Rows are one point carried round by a steady rotation, each followed by how many steps it has turned.
The counts run from 0 to 212.
[ 19  11  -9  -3  13 -27  -1 -11  33  34 -32  -3   8  26   0 -41  -6  15
 -15  22  23  22 -18 -17   3 -21   1   7  13 -19  -7  31] => 209
[-36  -8  -7 -12  16 -16 -29 -41  28  15   7   7  12  19 -14  -4  -2  -3
 -43  11  40 -32   4  -5 -30 -16  18 -18   3 -12  -4   5] => 192
[ -6 -20 -12 -17 -15 -19 -39  -5   2 -38   1  33 -53  -4   5  -6   5 -31
 -35   3   1   9 -13 -17   5 -13   9 -24 -14  24   4  13] => 116
[  4 -11 -16  18  14  -5 -28 -17  -7  14 -29  10 -12  11 -11 -22 -18   3
 -51   9  40  20   0 -38   8 -28  11 -25 -11 -22   6  24] => 58
[-36  24   1   1  28 -51  19 -17  -8   1  -2  -5  24  14  -4 -33  17  -4
  25   1  27 -21  30  -4   5 -20 -12  -9 -17 -34  -3   1] => 179
[-21   7 -29  -9  -1 -18 -11 -14  -8 -24  -8  21  -5   0 -17 -45  -3 -14
 -30  16  22  -7 -20  -1 -23   4  49 -27   5 -40  -8  12] => 62
[ 39  20  -8 -11   7 -26 -27   1  21  19 -30   9 -12 -12 -12 -35  27  -9
 -38  26   6 -18 -15  16  21  -4  -2   2   9 -32  12  -1] => 78
[ -2 -25   9  -2 -17 -28  -2 -24   5  19 -12 -33  21 -19 -26  -7  16  16
   4  44  37  16 -10  23  22  -6  -7  13  11  -7   8  28] => 204
[-21  39 -18  -8  22  -9 -19  -1  34  -6   7  39 -48   5  18 -10   7   2
  -5  24   4 -23 -32  14  -8  -6  -7  10  18   9   9 -17] => 137
[-28 -15  -8   2  36   1 -29 -20  -2  32 -18  16 -19 -23  -2  -3   4  21
 -28  36  44  -9 -16   6   2 -20  13 -13  20 -11   9   7] => 189
[-69   4 -18  -3  15 -10  -3  -8 -29 -39  29  29 -29 -13  -3   1  16   8
   2  17  24  -9 -16   1  -9   6  -5 -22 -10  -8   3 -12] => 10
[-34  -9   6 -13   9 -31   2   4  43  -6 -15 -26 -24   6   2 -19  -8 -14
  19   2  13   7  15 -16  22 -34 -19  35   1  38   6   7] => 149
[  3   7 -34  -4 -13 -16   3  -1  17  -1 -12   4  12  18 -19 -30  12   6
 -21  36  24   4 -54  -4 -22  13   0 -13  15 -44 -16  24] => 212
[-48  10  -1 -31   4 -10 -22 -23 -27  -1 -10  10   4  12   6 -29  21 -11
 -14  14  26  -6  27  17  12 -46 -19   0 -25  -9   4  10] => 176
[-53 -34 -30 -11  -3   7  -7 -10  10  14 -17  -9 -14 -12  -7 -16 -13  11
 -23  30  30  27 -16   4  10  -7  14  26  39   9   8  15] => 39
[  6  19 -22 -17 -29 -12  -6 -13   9  22   4  48   4 -27 -11   6   3  26
 -26  33  30 -17 -36   1  19  10   9 -25  12   7  26  -5] => 85
[ -8  20  13  23  40 -25 -20 -13  -4 -36  -7  -8 -45  14   8 -34  11  10
  21  25  12  21 -19   6  -6 -16 -20   7  -7 -11  -8  21] => 2
[ 16   2 -44 -15   4 -23  14   1  23  32 -13  43   0 -13 -18   2  16  20
 -11  23  12 -23 -37 -20  15  18  14 -35  24  -9   5  -2] => 83
[-53  -9  15 -22  23 -31 -27  17   4 -19  -8 -27 -30 -24 -15 -32   8 -16
 -12  14  17 -17  16  21   9 -21  -3  27  -6  -6  23 -13] => 18
[-24 -21  -9  32  53 -37   0   0  -1  24 -18  -8   5  -9  -4  13  19   6
 -13  21  41  -5   4 -13   3   6  -9 -14   5 -27   8  -9] => 186
[-45  17  -6   2  37 -18  23 -12  21  15   3   1   6  13 -30 -11 -12  39
  19  22  33 -35  -8 -25   7 -10 -13 -17   0 -11  12   2] => 30
[-33  14 -19 -32 -25 -18  16 -21   1   2 -13  -2  23  19  -9 -56  -5  11
   7  18  16  10   3  10  17 -26   7  22   6 -20  -3  29] => 46
[  4  26  -9  -2  -1 -60   3   9  -9 -22  15  10  -8  -5  19   4  29 -22
   0  -7  -2   7  25   9  33  11 -32  16 -25   5  21 -30] => 125
[-22  25  -9 -39 -18 -43  -1  20  -3 -43   8  23 -23 -15   6 -25  29 -26
  12   5 -15 -21   2   9  13   2  -1  -2 -16   5   3 -14] => 122
[ 16  -5  -6  -4 -44 -44 -11  -3  42 -12   4 -14  -9 -21 -10 -18  -6 -21
 -28  13  18  10 -22  17   1  20  20  32  17  12  16   2] => 93
[ 31   5 -14 -28 -43 -27   6 -11  17 -17  -3  15  -1  32 -24 -11  20 -13
   0  15   2  -6 -17 -30  19 -11 -35 -19 -33   7  -8  15] => 102
[  0  -7  -3   7  20 -68  14   2  -1 -13   6   8 -19 -16   4  16  38 -12
  30   6   2  -3  13  -9  38  19 -22  -1 -13  10  12 -20] => 127
[-46  32  -5  31   7 -10  -1   3   0  -5   2   4 -14  13  13 -15 -38   9
   1   2  47  20   2 -37  -1 -32 -24  -8 -25   8  11   2] => 163
[-20  24 -22  -9 -30 -23  12 -16  -8 -20   2 -26  31  18 -25 -45   6   2
   1  22  31   2  -7  24  -4  -5 -12  14  -9 -38   3  14] => 48
[ -8 -23 -17  -1  -9 -22 -30  -8   0 -45  -3  32 -59 -19  -2  -1  15 -24
 -16  11   5   7 -23 -15  -1   3  12 -26  -8  22  -3   7] => 115
[ 23   2 -42 -11  19 -37  21  -9  26  29  -5  29   3   6 -13   6  27   9
 -19  13   8 -19 -23 -21  11  23   6 -28  17 -19   1  -4] => 82
[-61  10  13   2  22 -36  -6 -15 -13 -13  29   5  -7  -9  15  -5 -17   2
  -9  -6  35  11  34 -13  12 -19   3   5 -15  25  27 -13] => 14
[  8  10 -26  -3  -1 -23   9  -9  26   6 -13   4  10  22 -13 -36   6  10
  -6  35  21  12 -47   3 -17   6  11  -2  20 -43 -17  29] => 211
[ 21 -32 -36 -35 -24 -42   9  -2  26   7 -22  10 -11   4  -1 -14  16 -15
 -11   2 -13  34 -10 -18  37   0   1  17  22  21  -4  12] => 97
[ -2   7 -19  17  24 -16 -19 -24  -8   9 -25  16 -11  11   3 -35 -19   4
 -43   6  40  28   3 -33   2 -22  32 -19   0 -19   7  23] => 59
[-25  -7   1   4  25   0 -37 -36   9  25  -5  13 -10 -12  -3  -1   4  15
 -37  36  46 -13  -8  17  -9 -21  12  -8  16 -11   8   8] => 190
[-58  -9  17 -15  33 -34 -12   4   1 -28   4 -31 -23 -26 -16 -31   4 -11
   9  11  17 -24  17  14   8 -14  13  19  -8  -2  17  -6] => 17
[ 21  30  -8  26 -30 -38  -2  32  10 -35  -1   7 -31  -9 -18 -14   5 -12
   4  17  19   6 -47 -18   4  18 -19 -16 -18 -10  12  -2] => 108
[-35  26   3  -8  32 -46  18   9 -13   0 -10  -7  11  -3  -3 -34  17   2
  30   7  29 -25  16  -3  12 -13  -9 -11 -19 -41   3   2] => 180
[ 30   8 -39   4  24 -46   5 -24  27  24  -5  28   7  18 -11   4  25   2
 -29  17  11 -14 -14 -10   7  24   1 -22  14 -28   9  -8] => 81
[-26   1 -41 -15 -10 -54  20 -16 -23  -3   9  21  30 -10  -1  -8   8  -7
 -25  -8  21  20  19   2  11  21  39  -9   2 -20  12 -16] => 67
